Each named turn below is shown by a few rows before and after it. Which turns, in which order, take the first row of each later pair to the second? The first pair is answered.
repe:
[ 29  13  13  -1  -2   6   1  -5  -7 -16  -6 -15  25   8  26  11 -10 -33
  33   7   7 -13  27 -20 -14  -7 -10   0  -3 -16  10  26 -16  -7  -2  -9
  -6  23  13] -> [ 26  11  12  -1  -3   8  -2  -6  -6 -15  -9 -13  26   7  24  12 -13 -32
  32   7   6 -14  26 -19 -13  -4 -15   3   6 -18  14  26 -14  -8   0  -5
  -7  22  11]
[-22  -4 -11  -7  11 -20  -2   0   9   6  -2   4   0   7 -10  -5  -2  13
  -5  -8 -16   9   2  -5   9   9  19  -3  11  -2 -12   1  10   1 -15  10
  -5  -7   5] -> [-23  -5 -10  -8  10 -17  -2   1   7   5  -4   7   1   5  -9  -3  -4  17
  -5  -7 -16   6   3  -3   9  11  14  -1  18  -3  -9  -1  12   1 -13  11
  -5  -9   3]
[ 33   2  -2   9  20 -10  25   7 -15   3  -3 -11   6   2   5   2   3  28
 -18 -18  -4  -6  -3  21 -18 -36   1  -2 -38  18 -20  16 -28  17   4 -23
  25   8 -16] -> [ 30   8  -7  10  17 -21  13  -1   9  22   2 -31   3  14  -2   0   2  -6
 -20 -32  -3  10 -19  15 -14 -27  15 -18 -30   3  -6  23 -23  11   4 -20
  20  25  -9]
[  6  10   0  -2   3  -6 -11 -14  10   3   1 -15  -2  10  -8  -7   4 -29
  -1 -14   1  11  -9  -9   3   0  18 -12  -7  -8  -4   6  -9   2  -1   3
  -7  19  10] -> [ -1   2  -2   0  -1   8 -15 -16  10   6  -9  -6   1   7  -8   2  -7 -22
   0 -13   6   3  -9  -4   6  13  -3  -3  25 -13  10   4  -3  -2   4  14
 -11  16   3]
ton:
[ 13  -8  -5  -5   0  -5  10   1   1   3  28  33 -31  15   6  -6  12  36
 -10  13 -10   0  22   8  11   0  28  21 -57  28 -43  -4  -7  -2  -3 -28
  13  -6   1] -> [  3 -17  -5  -8  -1   7  13   9 -11  -1  20  43 -29   9  13   4   2  56
 -11  21 -10 -12  30  10   9   8   5  33 -29  33 -34  -8  -2  -4  -1 -19
  12 -22  -8]
[-16  10  -9 -31 -11 -24  19  22  13  -3  -7 -23  35 -16  12   2 -35   0
  12  16 -14   0   0 -18 -19 -16  -1 -14  17  28   4  27  31  -7   0 -33
 -28 -13  23] -> [ -8  16 -10 -25  -9 -32  15  14  21  -2  -1 -26  29 -14   4  -9 -26 -10
  10  12 -17   9  -8 -13 -16 -22  19 -24 -10  27  -7  27  26  -4  -2 -39
 -24  -1  30]
[ 10  19   3  23 -28 -15   0  -4 -16 -14   7 -33  21  12  21  13 -14  15
  19  12  17  18  20 -11  14   6 -14  28 -22  -2  22  -7 -27 -36  17  -3
 -13  28  -8] -> [ 12  21   1  29 -27 -20  -2  -9 -12 -13  12 -33  13  12  14   5  -7  14
  14   7  14  25  14  -6  18   3  -2  22 -40  -2  14 -10 -29 -33  15  -7
  -9  36  -4]
[ 10   0  -8   4   8  11 -11 -16  13   2 -11   4   2   7 -16   2  -1  -7
   0  -7   7   6  -1  11   1  -5 -15  11  15  -7  18  11 -10   3   9  11
  -1  18 -10] -> [ 11   2  -9   4   9  10 -11 -17  14   4 -11   2   3   7 -16   3  -1 -10
   0  -7   7   7  -1   9   0  -5 -12  10  14  -7  19  12 -11   3   9  10
  -1  17 -10]
zipok:
[-15  10  -6  -3   4 -18  -5   2  25  27  44   6 -21 -13  -8   2  10 -10
 -39   8 -14  19 -18   6  17  12  34  -3 -14  21 -16   4  15  22 -10   1
   2  -3  10] -> [-17   9   1 -21   1 -17   6  26  13  23  40 -15   1  -6  24  26  -7 -22
 -20  25  -7   4  10 -26  -6  12  15   1  16  24   7  22  16  11 -10   7
 -12 -23   7]
[-23   7  -2 -14 -11  12   6 -13  -6   4  -6  -8  -4 -17  12  16   2  10
 -10  -3   3 -13   5 -18   5  22 -19   0  49   4  13   1   6  -9  -9   8
   3 -18 -10] -> [ 14  24   4  -3 -17   6   3 -37   1  -4  -5 -18   6  -5   7   4  15 -29
  11  -9   9  -5   5 -13   8   4  10 -15 -11 -12  -6  15 -19  -6  -6 -10
   4  26  11]
[  3 -12  -4  -1   0   7  27  26 -22 -15 -14  12   6  -8  -3  23   2  39
  21  18   3 -12   4  -1 -16  16 -19  -2  -6  12  19  -5 -11 -12   1 -14
  13 -19 -14] -> [ 25  -1  -2  10  -3   4  22   6 -15 -19 -13  11   8  -3 -13  10  13  18
  29  11   5  -3  -2   8 -10   6   3 -11 -46   3   3  -2 -25  -8   3 -27
  17  11   0]
Then:
Each pair is two turns apart.
[ -1  -3   0 -10  -3  -8   2  18  10  10   5 -20 -13  16  21   9  17  -3
 -14  24  -2   3  11 -26  -1  19 -24 -12   7 -11  14  10  -1  -9   0   6
  -9 -15   9] -> [ 18   6  -2   4  -5  -7  -3  -6  16   4   5  -8 -17  16   2  -8  31  -8
 -11  15  -3  10  -1  -6  11  10  -4 -16 -36 -19  -9   7 -15  -1   2  -7
  -2  14  18]	repe then zipok
[ -3 -13   0  -5   7  16   5  13 -25 -13 -10  16   4 -16   9  11  -9  37
   0  12   8 -11  19   0  -7  -1 -23  17  14  10   6  -3   6  -1   1   3
   3 -24 -17] -> [ -3 -11  -6   6   7  16  -2  -3 -16  -9  -6  31 -10 -20 -12  -6   2  46
 -11   0   4  -1   0  21   8   0  -9  14  -4   9 -10 -15   6   6   1  -1
  12 -12 -18]	zipok then zipok
[  8  -9  -3 -26   9 -21  13  28  12   1  16 -60  13  -2  29  14   8 -14
 -14   4  -8 -16 -15 -26  14   0  -8  -5   7   2  21  13  41 -21   4   8
  -5 -22  23] -> [ 13 -10 -11  -3  13 -13   2  -3  20   1  16 -22 -14 -18 -10 -14  28  16
 -33 -13 -16  -4 -46  21  43  -1   7  -1 -31   4 -15 -14  38  -6   6   1
  14   1  22]	zipok then ton
[  8 -11  12  -9  16   7   1  11 -29 -14   9  -3   1  -4  21 -11  -2  14
  10  13  -4 -14   6 -17 -22 -22  -1   1 -12  14   8  10  -4  13   6 -10
 -22  -6  14] -> [  9  -6   8  -3  20  -5  -5   2 -15  -5  17  -7 -10  -1   6 -24   8   5
   1   2 -10   2 -11 -12 -15 -24  21 -11 -32  11  -1   7  -2  17   3 -16
 -18   7  19]	repe then ton
[ 30 -19  -2  16 -14  26  13 -32 -30 -23 -34  29  11 -19 -12 -15  -5   2
  18 -10  12  -5  13  11  17 -16   2   1 -30  -1 -31  -7  -7   2   0   4
 -18  25   3] -> [  7 -28   0  -5 -15  25  18  -2 -35 -15 -36  11  20 -17  14   9 -28   3
  18   4  14 -16  30 -18   0  -1 -26   7  32   4   5   1   9 -10  -2  21
 -30  -8  -8]	zipok then ton
[ 23   5   2  11   3  14   2 -10 -13 -22   3  16  11  -4  -7 -10  18  10
  24   7   4 -10  13  17   6 -21   2   0 -55   0 -17   5 -13   3  11 -17
  11  12   9] -> [ 12   2  -6  17   4  13  -9 -19   3  -8   6  22  -5  -6 -27 -19  20  14
  10  -7   0   3  -9  31  20 -10   7  -4 -47  -4 -16  -5  -3   5  11 -12
  15  20   4]	repe then ton
[  2  -1   0 -30   0  10  -5   9  10  -2  -8 -13   2  15   1  -2 -12 -14
  -6   7  -6  17  12 -24 -15   7 -11  11   9  -5   8   7  -6 -19   6   0
   0 -30 -10] -> [  9   4   1 -29   0   4  -4   7   9  -5  -5 -16   4  18   2  -6  -7 -21
  -2   7  -7  19  15 -27 -16   1  -1   7  -7  -5   3  11 -12 -17   6  -7
   1 -25  -5]	repe then ton
[ 11 -14  13  -6   9 -19  27  25 -27  -2 -15 -20  11 -20  17 -21  -1  25
 -26  13 -22  15  34  -4  -7 -13  12  -6 -45  31 -44  -8  -8   8  -4 -51
  23 -25  31] -> [ -3 -23  11 -12   9 -11  29  36 -31   0 -18 -14   8 -25  21 -12  -9  42
 -32  17 -21   6  37  -7  -9  -5  -7   3 -12  37 -32 -13   2   5  -3 -40
  22 -44  21]	zipok then ton
[  0  14   3   4   2 -11   4  -7  10   2   9   3 -10  -1 -13 -23  10  -7
  -6 -17  -3  16 -15   9  10   1  10 -13 -16  10  -6  -9   5   1 -10   0
   3  15  -5] -> [-12   7   7 -10   4 -10  15  18  -8  -4   8  -1  -2  -4  12  -4  -1  10
  -3   0  -2   0   8 -11  -8   2 -12  -3  15  23   8  -6  11  -6 -13   7
  -3 -19 -14]	zipok then repe
[ 34  10  -2  11   6   3   6 -29   8  -2 -10  11  10  -4   0   0  -6 -11
   2  -3  -2  -3 -13  14  -6   0   2  15   4 -21  -8  23 -15  15 -16  -9
   9  34  16] -> [ 31   7  -2  13   5   9   5 -30   7  -1 -13  19   9  -8  -2   2  -8  -2
   0  -2  -1  -6 -14  19  -2   4  -5  20  14 -21  -7  19 -12  15 -14  -6
  10  31  13]	repe then ton
[ 27  24  18 -25 -14 -14 -41   2 -10   3   4   4  26 -21  -2   9  18  24
  16   5  -6  -4  22 -25 -14 -25  17 -30 -10 -15  -6  11  -7 -10   5   7
  -4 -19 -19] -> [ 12  16  12 -21 -11  -7 -46  -2  -9   7   1  24  13 -33 -17   2  19  50
  -1   1 -11  -4   9  -9  -3 -16   7 -21   6 -11  -8  -6   4  -6   5  14
   2 -27 -29]	zipok then ton
[ -9  -4   5  32  19  -1   4  11 -33 -14   1  25 -16   3  14  -2  10  34
   2   5  -4 -18  18  10  -4 -15 -19  39   2  30  -8 -20   7  28 -21 -22
  18 -48 -18] -> [ -5  17  -3  32  17 -40 -10  -2  13  16  22 -24 -26  29   0 -17  20 -38
  -2 -21  -8  19 -12  -8   0 -16  31  -1 -23   7   2  -3  10  22 -26 -32
  12 -12   3]	repe then repe
[  4  28   7 -15 -12 -49 -13  33  25  18  19 -69   9  46  21  -5   6 -81
   1   0   3  18   6 -51 -18  -1  45 -39 -11  -7  22  42   0  -9 -11 -11
  -4  17  22] -> [-61  -3  -8 -20   5 -41 -12  59  17  31  26 -22 -39  11  -3 -12   6  18
 -58   1 -17  12 -15 -29  -2  22  12 -14  52  37  21  -8  44   1 -21  11
  12 -55 -16]	ton then zipok
[  2   6   5 -15   4 -33  11  13  -3  -2  29 -11  -7  10  -9 -12  20   9
   7  -1 -16  -6   7 -18 -15 -23  36 -18 -48  35 -31   3 -14   8  -8 -10
  18 -13  -4] -> [-22  -6   3 -25   7 -26  14  31 -10   3  25  -5 -10   2  -3  -1   8  34
  -4   6 -18 -15  10 -23 -18 -11  10  -7   0  45 -13  -3   3   5 -10   5
  16 -45 -19]	zipok then ton
[ 10  -8  -8  -9  -6   1   3   9  15   2   2   7   8  -6  -7   7  -6 -21
   1   1  13   7  -9  -4  -7   4 -14 -10  20 -16  18   6   7  -4   6  12
  14  -9   2] -> [ 15  -3  -9  -3  -5  -6   0   2  21   4   7   7   1  -5 -15  -2   3 -26
  -2  -5  10  14 -16   1  -4  -1   1 -17   0 -16   7   3   3   1   4   6
  17   0   7]	ton then ton
[ -3   8  -1  -7  -4   1   5   7   1   2   6 -13   8  -5  18   2  -4  -1
   1   6   9   2  17 -10 -15   3  -5  -1  16  -5  12  10   7 -11   3   4
  -6  -5   3] -> [ -2   8  -3  -5  -6   2   1   2   6   6   6 -15   8  -3  14   0  -5 -11
   1   2   9   6  11  -8 -11   5  -3  -5  17 -11  15  13   8 -13   4   5
  -7   3   4]	ton then repe
[ 24  20 -31 -18 -19  -3  -5   3 -11   9 -22 -46   1  23  54  32 -21 -49
  34 -44   8  17  34   2  20  -2   3 -32   7 -18   8  19   2 -17  18  24
  25  71  -5] -> [-30  -4 -47 -19  -5   2 -10  18  -9  26 -12  -6 -46  -6  25  18 -16  28
 -23 -52 -12  21   4  27  40  18 -16 -17  54  13   4 -26  39  -7   9  41
  41  21 -34]	ton then zipok
[ -2  -7   4  -7  -9  18  -1   8  -6  -5 -14  -1  11   7  20  15 -15   4
  10   7   0  -3   6  -1 -11   9 -26   8  30   0  12   6   9  -6   2   5
 -13  -6  -8] -> [ 14   8   3  -3  -8  -3  -5  -4  10  -1  -3 -20   8  20  14   0  -2 -30
  14  -3  -3  13  -3  -4 -10  -3  10 -13 -15  -7   1  16  -1  -4  -2 -10
 -12  19   8]	ton then ton
[-17   7  -4  -6 -15  -4 -11  15  33   3   3 -10  -5   2 -11 -23 -18 -13
 -16 -15   1   2  -8   8   2   1  -2 -29   9  10   6   1  15 -20  -6  -5
   7  17  -6] -> [-19   1   0 -11 -18   8  -6  23  21  -5  -5  -5   4   1   3 -10 -27  -3
  -9  -6   5 -13   7   3  -6   4 -24 -18  30  12  14   3  15 -24  -3   0
   4   5 -12]	zipok then repe
[ 15  -2  -1  14   2  38   0 -23   1  -1 -34  20  22 -12  -9   3   6 -15
   7  -5  21 -10  19  12  14 -17  -5  10 -30 -37  -2   4   1  -2  26  -6
  19  36   7] -> [ 12  -3   2   4   0  38   7  -8  -7  -3 -36   9  34  -9   8  17  -5 -19
  16   6  24 -19  34  -5   2 -16 -18  13  -9 -35  13  13   4  -9  25  -1
  12  21   4]	zipok then zipok
[ -2   4  13   8  -9  11 -14  -7  -6 -13 -25  -1  14 -16  -6  10   8  -7
  -1   4   3  -2  19   3  -1   3 -21   8  14   6  -3  -1 -21   4   2  -5
 -10  -7 -16] -> [ -3   7   9  15  -8   8 -21 -18   5  -7 -21   3   4 -17 -21  -1  15  -7
  -9  -5   0   8   4  14  10   4  -8   3   0   4 -11  -7 -21   8   2  -7
  -4   2 -15]	ton then zipok
[ 45   2   2   7 -33  13   3 -20  -5 -19 -21  11  29  -7  -7 -10 -11 -14
  31 -26  19 -26   0  16  14 -20 -12  -6 -29 -27 -17   1 -26 -10  13 -17
 -20  42  43] -> [ -4 -23  -6  -3 -24  23   5   7 -14 -10 -23  38   6 -30 -12  -3 -22  50
  -4 -21   9 -37  -7  22  17   1 -49  15  40  -1  -3 -29   6  -9   7   6
 -15 -15  13]	ton then zipok
[-11  -8  11  -7   0  11 -36   4  15  31   7  19 -26  -7 -32   3  21 -17
 -13 -27   2  20 -10  18  10   2  -2 -11  23 -11   9 -12  20  -7  -2 -15
  20  31  -9] -> [  7   1  16  -5  -3   9 -35  -1  15  25   5   6 -13   2 -25   3  23 -41
   4 -24   8  20  -3   9   6  -6   9 -17   2 -20   6   1   8  -9  -1 -25
  16  48   3]	zipok then zipok
[-11  -7  -1  12  28   0  -8   9  17  -8 -19  10  -5   7 -24  -6  20  -9
 -26  -4  -7  33 -15  30   9  39  -2   0   8 -20  14  10   4   8  18   3
  -6  18  -7] -> [  5   0   3  11  25  -4  -6   3  17 -13 -20   0   6  15 -18  -4  21 -28
 -12  -2  -3  34  -7  24   3  32   5  -4  -9 -27  12  19  -6   7  20  -5
  -9  31   2]	zipok then zipok
[ -3  -4   6   0  -3   4   9  -3   0  -4 -10  12   8  -8  12  -9   6  25
 -13 -11  -4  -8   9  -4 -11  -5  -1   4 -13   8 -10   2 -12  13 -13  -6
  -8   3   4] -> [ -1  -3   7   1  -3   4   8  -3  -1  -6 -10  11   9  -5  13  -8   6  23
 -12 -11  -4  -8  11  -5 -11  -6   0   4 -16   6 -11   3 -13  13 -12  -8
 -10   5   4]	zipok then zipok
[  1  -3   5  -6 -13  -1  -7  14   4 -11  -3 -22   9  -6  19   0 -15 -16
  12  14   6  -1   1   1   8   2  -5  10  13 -17  15   8   0  -6 -14  -3
  -4 -10   1] -> [ 10   0   4   6 -11   2 -13  -3   8 -14  -1  -6  -2 -13   0 -16   0  -6
   6   7   2   7 -11  23  22  -3  10   9 -18 -18  -6  -4  -7   3 -13 -12
   5   6   4]	repe then zipok
[-40  14  -5   9  -9 -14 -11   1 -18  50  -3  24 -23   2  -3   0 -11  -4
 -24  -3  20  19 -12  -1  -2  -3  -9  -5   1   3 -21   4 -13   3 -28   6
  13 -38  29] -> [-22  23   0   8 -13 -20  -7  -1 -20  43  -3  10 -10  10   7   2  -8 -28
  -8   1  23  19  -2 -12 -10 -14   3 -12 -21  -1 -24  19 -24   1 -27  -2
   9 -25  41]	zipok then ton
[-14 -22 -13  -3  10   7 -14  10  -9   2 -18  14  -9 -14   5   5   2  16
   4  -4  -1  -3   1  -5  -1   8   3  -3  25   2  16   0   9  -3   5   0
   1 -14 -16] -> [ -5 -14  -9  -3  15  -9  -8  13 -14  -5  -9   8 -13 -11   6  -6  16  13
   2  -2  -6   3   3 -11  -6 -10  26 -10 -17  12  -6   2   0   2   0 -15
   4 -13  -7]	repe then repe
[-35  -7   9  -3  -6 -19  -6 -39  17   1 -34  10   0  24 -16  17   9  -4
 -19 -14  14   1 -13  25   9  39  12 -13  13 -16  -7  21  -6   2   5  13
 -18   3 -18] -> [-31 -12  17 -10  -6  -9   8 -23  -7 -16 -42  14  15  19   7  33   2  13
  -6   4  20 -21  14  15  -5  34  -8   1  22  -6  -7  26 -10   0   7  13
 -22 -18 -21]	zipok then repe
[  8 -14  14   8   1  34   3 -15 -20   8 -41   6  32  -8  10  16  12 -25
  12 -30  24 -12  -2  -9   8  -3 -18   3  38  -4  -9 -13  -9   2   0  27
 -26   6  10] -> [ 19  -2  15  12   2  21  -1 -24 -10  10 -33  -6  29   0   4   4  23 -47
  14 -38  22   0 -10 -11  10 -11   8 -11   5  -9 -19  -9 -15   4  -3  17
 -26  24  20]	ton then ton
[  0   3  13  -2   5  -2  -5   6 -10  -7 -18  11   1  -4  10   5  -5  -9
 -10  -4   3 -14   4 -16  -6  -6 -10  12  22   6   0  12   6   6   1  13
  -4  -9  -3] -> [ 12   6  12   9   5  -1  -9 -11  -5  -9 -18  20  -5  -6  -5  -7   6  -8
 -11 -11   1  -7  -7   1   4 -11   3  10  -6   1 -16   6  -2  11   2   6
   2  11   2]	zipok then ton
[ 33  18  13  -1  -5  -5  11  23 -12 -14  -5 -28  25   2  26  17  -4 -34
  28  18   1 -14  38 -35 -21 -24  -1   2 -29  -3  12  29 -21  -3   6   0
 -14   0  12] -> [-18  -3  -7  11  11  -4  -2  18   5   8   8  22 -37 -30 -29 -14  13  46
 -40  -4 -24   5 -15  12  15  -4  -1  12  -7  25  -8 -26  16  15  -4  11
  10 -32 -16]	ton then zipok
[  6 -10  13 -10 -26  28  24 -11  24  28  12 -11   0  34  37  19  -1 -25
  -7 -10  -5 -55   3   5  -5  15 -10 -45  27 -14  21  22  32  -8 -14  19
  25  26  -3] -> [ -7 -13   5  -3 -19  22  17 -18  34  38  20   1 -22  24  14   3  11  -8
 -30 -22 -14 -41 -19  23   9  19   3 -48  20  -8  11   5  41   0 -18  20
  34  24  -7]	ton then zipok
[-34   4  -7   4  26   8 -10 -16  12  13  -8  15   4  -2 -12 -26   8  30
 -29   2   1 -38   8  19  17   2  43 -17   6   3   2 -11  -3 -11 -18   9
  32 -13  -7] -> [-20  11   3  -9  22   3   0   1   0   4 -13 -13  33  13  20  -5  -4   1
   0  18  11 -49  38 -15  -8  -8  39 -20   9  -1  17  14 -14 -22 -16   6
  18 -15   1]	zipok then repe
[-37   5  25 -15  17  28 -16 -17   8  29 -47  14 -12 -14 -13  21 -12  -2
  -4  33  -2  26   3  22  19  25  14   4  15   8   6  -2  13 -17  13  20
  13 -13  -5] -> [-26  12  30 -16  24  17  -3 -11  -9  12 -37  17 -15 -18  -7  10   5  13
  -4  42  -7  22  15  20  11   1  32   1 -33  27 -21  -3   1  -8   8   3
  19 -20   1]	repe then repe
[ 13   0  -2   1  -3  15 -21 -17  -5  17  -9   7   4  13 -15 -14   3  -7
  12  -2  18 -11 -11  -1   9  11  13  15   2 -14  -3   2   1  14  -5 -10
   9  16 -11] -> [  5  -7   1  -7   1  16 -11   1 -22   7  -9  15   3   4  -6  -8   0  18
   9  10  15 -24   3  -7   1   6   1  23   9   3  -6  -2   5  15  -7 -10
  10 -11 -17]	zipok then repe
[ -2 -18  -8 -11 -13   7 -23 -21   3  10  -5 -39   9  15   5  15 -14 -50
  22  -8  14  11   4 -12  -8  11   6  -4  14 -32  38  33  -4  -9   7   2
  -2  22   9] -> [  8 -17  -4 -10 -16  14 -19 -22  -5   2 -10 -33  17  15  11  19 -14 -46
  30  -3  17   3  13  -9 -10   8   1   3   9 -32  34  34 -10  -9   9   0
  -2  24  10]	repe then ton
[ -2   9   6 -11  -2 -16  -5   0  -7  49  16 -10 -16  15   5 -10  35 -25
 -17  26 -16   4  21 -15   3  18  -2 -33 -27  19 -11  23   1  -6   1 -20
   5  21  10] -> [-13   2   0  -8  -7  -6 -16  -8   5  63  11  -5 -18  14  -4  -7  26 -26
 -23  17 -14   7   6  -7  12  37 -16 -30   8   7   6  19  12 -10   3  -8
   4  25   3]	repe then zipok
[-35 -17 -17 -20  -9 -11  -6  -6   1   2 -21 -16   6 -10 -20 -11  -2 -45
  -7 -34  17  -4 -29 -10  12  49  -9  -3  24 -34  50  -4 -20 -16  20  -3
 -18  11 -12] -> [-23 -25  -4 -21   2   6  21  12 -51 -42 -25  23   8 -36  -6 -11   9  23
  -5  -5  15 -34   9   2   0  23 -23  26 -14   5   8 -19 -35  -2  19 -17
  -6 -25 -19]	repe then repe
[-28   3  -4  16  10  23   4   3  -8 -16  22   6 -22  -4 -23   4  33  43
 -34  40 -29  26   1   6 -19 -23  35   9  -3  22 -29 -17  30 -12   9 -24
  -7  13   9] -> [-33  -2   1   3   5  33  10  21 -19 -17  12  -6  -2   0   2  29  11  35
 -18  53 -21  10  22 -17 -35 -14   6  19  43  18  -1  -4  35 -23  12 -12
 -19  -4   2]	ton then ton
[-12   5 -16  10 -11   8 -18   0 -10  13 -10  12  15  -7  12  18 -17   1
  19   1   8   2  12 -12  -5  12   7 -14   2  -9  -9  17 -15  11  15 -10
  -9  19  -7] -> [ -8   6 -16  11 -10   6 -17   0 -10  11  -8  13  15  -9  12  16 -13   3
  18   3   6   3  13  -9  -5   8  10 -14  -7  -8 -15  17 -19  12  14 -13
  -7  21  -5]	repe then ton
